Each row is where one point has got to under a steady rotation. How many ticks took it there?
The counts run from 0 to 1080.
[104, 122, 154, 71, 100, 87, 88, 98, 123, 82, 89, 125, 88, 103, 122, 116, 90, 101, 93, 75, 76, 110, 55, 97, 102, 96, 141, 96, 125, 92, 113, 60, 90, 88, 131, 125, 121, 105, 101, 94, 132, 133, 103, 88, 110, 134, 63, 98, 68, 108]  453
[125, 132, 159, 85, 94, 121, 90, 82, 145, 81, 104, 88, 101, 75, 98, 93, 82, 98, 128, 84, 67, 142, 83, 89, 128, 110, 121, 111, 85, 114, 85, 75, 90, 99, 99, 83, 143, 101, 112, 118, 110, 124, 125, 88, 83, 141, 98, 90, 81, 92]  510
[136, 124, 135, 87, 132, 133, 67, 106, 118, 76, 105, 131, 99, 102, 105, 123, 63, 112, 96, 72, 69, 80, 71, 75, 116, 99, 102, 90, 76, 88, 97, 77, 77, 116, 128, 125, 116, 101, 78, 144, 104, 137, 89, 70, 103, 104, 102, 72, 94, 98]  104
[136, 117, 152, 76, 88, 124, 94, 109, 133, 87, 103, 106, 106, 110, 90, 110, 80, 114, 92, 82, 77, 83, 82, 97, 136, 132, 133, 69, 74, 91, 89, 74, 103, 110, 119, 120, 140, 112, 85, 102, 122, 146, 110, 93, 86, 122, 78, 98, 85, 100]  886
[114, 137, 156, 70, 111, 103, 68, 105, 148, 72, 101, 101, 113, 91, 107, 112, 92, 93, 100, 80, 87, 119, 72, 75, 115, 83, 124, 102, 103, 86, 117, 88, 85, 115, 118, 104, 106, 95, 129, 124, 102, 128, 143, 94, 105, 128, 82, 101, 49, 93]  443
[154, 117, 115, 87, 127, 89, 75, 97, 143, 54, 121, 110, 104, 100, 130, 96, 92, 124, 85, 74, 90, 87, 51, 84, 127, 108, 113, 85, 114, 79, 109, 73, 91, 92, 100, 127, 103, 126, 99, 124, 115, 107, 117, 81, 114, 117, 80, 93, 67, 92]  1065
[123, 116, 130, 77, 99, 110, 108, 112, 137, 61, 88, 118, 105, 95, 114, 117, 88, 120, 112, 87, 70, 85, 75, 96, 142, 126, 130, 89, 100, 97, 82, 60, 87, 64, 91, 96, 127, 121, 107, 82, 117, 133, 113, 105, 86, 131, 63, 123, 79, 110]  285
[109, 114, 172, 90, 116, 97, 108, 101, 122, 90, 92, 121, 86, 84, 118, 106, 103, 117, 128, 78, 79, 107, 65, 81, 121, 111, 127, 117, 121, 102, 103, 82, 86, 75, 81, 112, 127, 120, 93, 95, 115, 154, 117, 96, 109, 134, 56, 99, 88, 103]  321
[113, 134, 158, 94, 116, 108, 94, 102, 130, 87, 133, 95, 95, 110, 114, 92, 84, 119, 115, 89, 92, 95, 65, 88, 116, 112, 137, 108, 101, 94, 85, 94, 103, 91, 94, 122, 145, 126, 94, 106, 114, 160, 103, 98, 86, 127, 85, 62, 87, 107]  167
[149, 122, 120, 77, 108, 124, 72, 101, 128, 60, 108, 109, 105, 99, 120, 117, 66, 114, 107, 104, 48, 91, 68, 77, 121, 107, 121, 92, 106, 88, 101, 76, 111, 98, 108, 101, 88, 115, 72, 130, 118, 111, 104, 96, 97, 131, 80, 82, 85, 86]  522
[115, 107, 126, 68, 95, 105, 91, 98, 135, 92, 101, 106, 79, 87, 135, 95, 113, 109, 111, 72, 69, 107, 75, 105, 112, 120, 131, 91, 96, 101, 109, 33, 56, 121, 103, 94, 135, 125, 106, 86, 122, 133, 105, 76, 107, 110, 85, 118, 80, 115]  628
[127, 134, 124, 71, 104, 82, 82, 111, 137, 70, 97, 105, 102, 74, 112, 100, 99, 125, 131, 84, 80, 114, 75, 97, 133, 105, 122, 108, 99, 102, 98, 67, 80, 75, 105, 96, 110, 114, 135, 88, 102, 132, 139, 101, 104, 122, 99, 101, 54, 111]  429
[104, 129, 122, 69, 101, 122, 77, 103, 133, 91, 83, 109, 88, 101, 129, 107, 82, 113, 100, 85, 62, 80, 81, 89, 94, 120, 123, 92, 87, 89, 85, 33, 70, 102, 111, 89, 132, 109, 87, 66, 96, 141, 96, 84, 99, 122, 110, 79, 89, 115]  637
[119, 120, 168, 90, 116, 91, 89, 87, 119, 63, 99, 104, 81, 106, 114, 86, 93, 108, 92, 75, 69, 95, 59, 94, 113, 115, 133, 101, 110, 108, 95, 74, 91, 89, 123, 122, 145, 108, 93, 80, 130, 127, 98, 67, 89, 118, 77, 105, 84, 92]  211
[119, 124, 178, 67, 91, 121, 76, 93, 126, 95, 115, 102, 99, 70, 106, 95, 102, 93, 125, 71, 80, 119, 63, 94, 123, 118, 90, 96, 90, 104, 74, 74, 75, 95, 109, 109, 131, 115, 99, 101, 118, 143, 117, 74, 90, 118, 85, 85, 87, 94]  613
[142, 113, 123, 78, 105, 99, 72, 73, 136, 56, 77, 111, 91, 85, 117, 92, 89, 106, 83, 78, 51, 100, 73, 86, 116, 96, 118, 88, 105, 101, 122, 55, 74, 102, 120, 104, 101, 104, 97, 100, 113, 98, 122, 67, 118, 119, 85, 113, 67, 83]  354
[106, 136, 136, 72, 94, 118, 85, 96, 137, 91, 105, 102, 88, 101, 104, 110, 83, 98, 113, 79, 69, 138, 88, 95, 105, 86, 133, 104, 79, 107, 106, 48, 79, 123, 133, 98, 144, 101, 113, 120, 119, 134, 102, 78, 97, 129, 109, 88, 76, 113]  884
[118, 129, 107, 70, 97, 119, 75, 92, 132, 74, 78, 113, 84, 98, 130, 101, 76, 118, 91, 91, 51, 68, 80, 86, 99, 112, 109, 84, 86, 88, 78, 38, 72, 94, 109, 87, 116, 107, 81, 74, 92, 134, 95, 72, 101, 127, 107, 80, 83, 102]  125
[148, 118, 125, 73, 120, 77, 66, 82, 131, 66, 113, 116, 93, 91, 126, 97, 93, 122, 96, 75, 78, 106, 57, 82, 115, 92, 114, 97, 118, 92, 128, 72, 88, 90, 122, 121, 94, 124, 98, 118, 120, 109, 119, 87, 129, 118, 86, 93, 61, 98]  831
[113, 128, 115, 83, 109, 128, 92, 118, 141, 70, 99, 120, 94, 128, 113, 117, 65, 102, 80, 90, 71, 78, 78, 88, 112, 111, 140, 82, 87, 87, 91, 45, 90, 117, 125, 107, 143, 102, 98, 111, 109, 131, 84, 89, 84, 121, 95, 93, 87, 110]  139
[146, 126, 114, 80, 116, 115, 78, 104, 155, 80, 101, 97, 102, 99, 118, 91, 63, 127, 75, 86, 71, 75, 97, 79, 103, 128, 132, 82, 80, 76, 109, 63, 83, 115, 98, 103, 133, 121, 73, 98, 97, 124, 117, 78, 110, 122, 107, 79, 75, 105]  265
[121, 135, 111, 78, 97, 104, 63, 94, 157, 68, 95, 85, 113, 79, 138, 84, 79, 115, 101, 92, 68, 87, 86, 70, 104, 97, 131, 111, 114, 95, 115, 67, 78, 104, 104, 78, 104, 121, 82, 111, 95, 134, 140, 98, 113, 130, 83, 87, 68, 87]  156
[143, 118, 155, 79, 115, 137, 69, 102, 127, 80, 87, 114, 113, 77, 98, 113, 78, 103, 84, 75, 78, 79, 71, 74, 128, 111, 100, 81, 89, 76, 96, 90, 78, 120, 99, 116, 102, 101, 91, 116, 94, 131, 132, 70, 106, 109, 84, 92, 82, 84]  478
[133, 123, 101, 78, 109, 110, 72, 92, 160, 69, 113, 106, 111, 106, 126, 93, 79, 120, 62, 80, 97, 83, 77, 82, 113, 101, 120, 74, 93, 73, 108, 69, 86, 110, 108, 107, 114, 123, 99, 123, 102, 129, 119, 80, 117, 135, 96, 74, 74, 106]  31
[105, 122, 154, 83, 108, 104, 102, 106, 114, 87, 78, 131, 76, 84, 101, 129, 98, 98, 139, 78, 53, 119, 76, 91, 119, 96, 137, 111, 98, 109, 108, 62, 82, 94, 117, 104, 125, 93, 111, 96, 119, 149, 111, 93, 100, 125, 71, 112, 75, 111]  218
[108, 126, 115, 93, 132, 95, 92, 102, 145, 68, 108, 105, 77, 82, 142, 95, 116, 100, 134, 83, 76, 100, 56, 80, 127, 93, 127, 123, 115, 104, 100, 57, 61, 111, 91, 92, 115, 118, 131, 112, 107, 136, 124, 94, 91, 110, 89, 100, 74, 105]  48
[119, 128, 133, 81, 92, 115, 81, 88, 147, 81, 102, 105, 107, 80, 105, 109, 88, 107, 131, 73, 66, 132, 87, 85, 130, 88, 109, 113, 66, 116, 99, 66, 67, 99, 117, 80, 140, 100, 112, 133, 103, 134, 119, 80, 93, 125, 119, 96, 79, 99]  883
[116, 116, 129, 88, 112, 105, 71, 76, 133, 90, 100, 108, 86, 80, 115, 86, 110, 93, 116, 83, 74, 110, 78, 67, 109, 72, 124, 103, 93, 101, 112, 79, 63, 127, 109, 101, 103, 110, 105, 121, 104, 156, 139, 63, 123, 125, 96, 72, 77, 84]  978
[135, 120, 130, 67, 106, 81, 62, 87, 117, 76, 95, 114, 88, 81, 117, 104, 92, 114, 114, 80, 58, 116, 73, 83, 100, 87, 136, 101, 103, 99, 138, 58, 85, 113, 144, 108, 106, 108, 98, 105, 119, 124, 125, 83, 124, 117, 93, 90, 59, 103]  597
[123, 127, 125, 71, 117, 90, 47, 94, 122, 68, 104, 114, 97, 83, 134, 102, 87, 114, 109, 83, 63, 86, 61, 76, 100, 83, 112, 110, 109, 102, 125, 59, 71, 103, 144, 107, 98, 110, 80, 113, 106, 118, 110, 82, 122, 101, 93, 89, 67, 101]  970
[107, 143, 138, 66, 103, 111, 82, 99, 137, 92, 120, 87, 84, 109, 123, 94, 88, 105, 98, 87, 75, 112, 63, 96, 101, 118, 121, 90, 97, 95, 74, 39, 89, 111, 111, 102, 136, 111, 115, 86, 107, 127, 99, 80, 81, 128, 119, 65, 81, 114]  269
[139, 135, 125, 67, 101, 112, 68, 99, 130, 84, 118, 99, 104, 72, 117, 112, 90, 115, 131, 105, 67, 119, 67, 79, 124, 104, 111, 93, 104, 99, 95, 75, 101, 89, 97, 92, 90, 119, 101, 113, 108, 137, 139, 105, 110, 138, 95, 60, 70, 99]  1044
[147, 108, 128, 77, 102, 136, 76, 102, 139, 77, 96, 141, 118, 86, 101, 124, 80, 109, 96, 68, 77, 83, 73, 87, 140, 111, 89, 69, 72, 84, 93, 67, 73, 100, 111, 115, 105, 111, 96, 132, 108, 120, 108, 74, 107, 117, 92, 105, 90, 88]  617
[142, 137, 124, 83, 115, 96, 71, 82, 147, 74, 136, 82, 96, 82, 127, 76, 84, 133, 113, 88, 76, 108, 71, 80, 110, 105, 112, 110, 95, 95, 98, 68, 82, 95, 94, 94, 126, 136, 91, 116, 104, 126, 112, 80, 106, 124, 117, 55, 84, 100]  912
[115, 128, 121, 93, 100, 125, 88, 89, 159, 49, 100, 105, 119, 94, 127, 96, 80, 99, 115, 80, 60, 102, 79, 84, 126, 95, 102, 111, 79, 110, 95, 66, 64, 92, 111, 76, 126, 104, 97, 141, 97, 116, 103, 74, 89, 132, 99, 104, 92, 80]  515
[137, 120, 115, 82, 96, 120, 54, 99, 139, 59, 108, 100, 114, 97, 108, 93, 72, 118, 92, 87, 66, 64, 81, 83, 128, 111, 111, 77, 60, 98, 86, 71, 84, 103, 133, 106, 119, 119, 82, 106, 99, 135, 115, 77, 92, 103, 112, 85, 81, 88]  881
[116, 121, 158, 90, 96, 124, 84, 90, 139, 90, 72, 123, 119, 89, 104, 104, 72, 112, 101, 73, 78, 86, 102, 71, 110, 103, 116, 94, 80, 93, 110, 87, 74, 101, 99, 101, 138, 106, 77, 118, 86, 150, 124, 76, 124, 135, 78, 88, 95, 85]  609
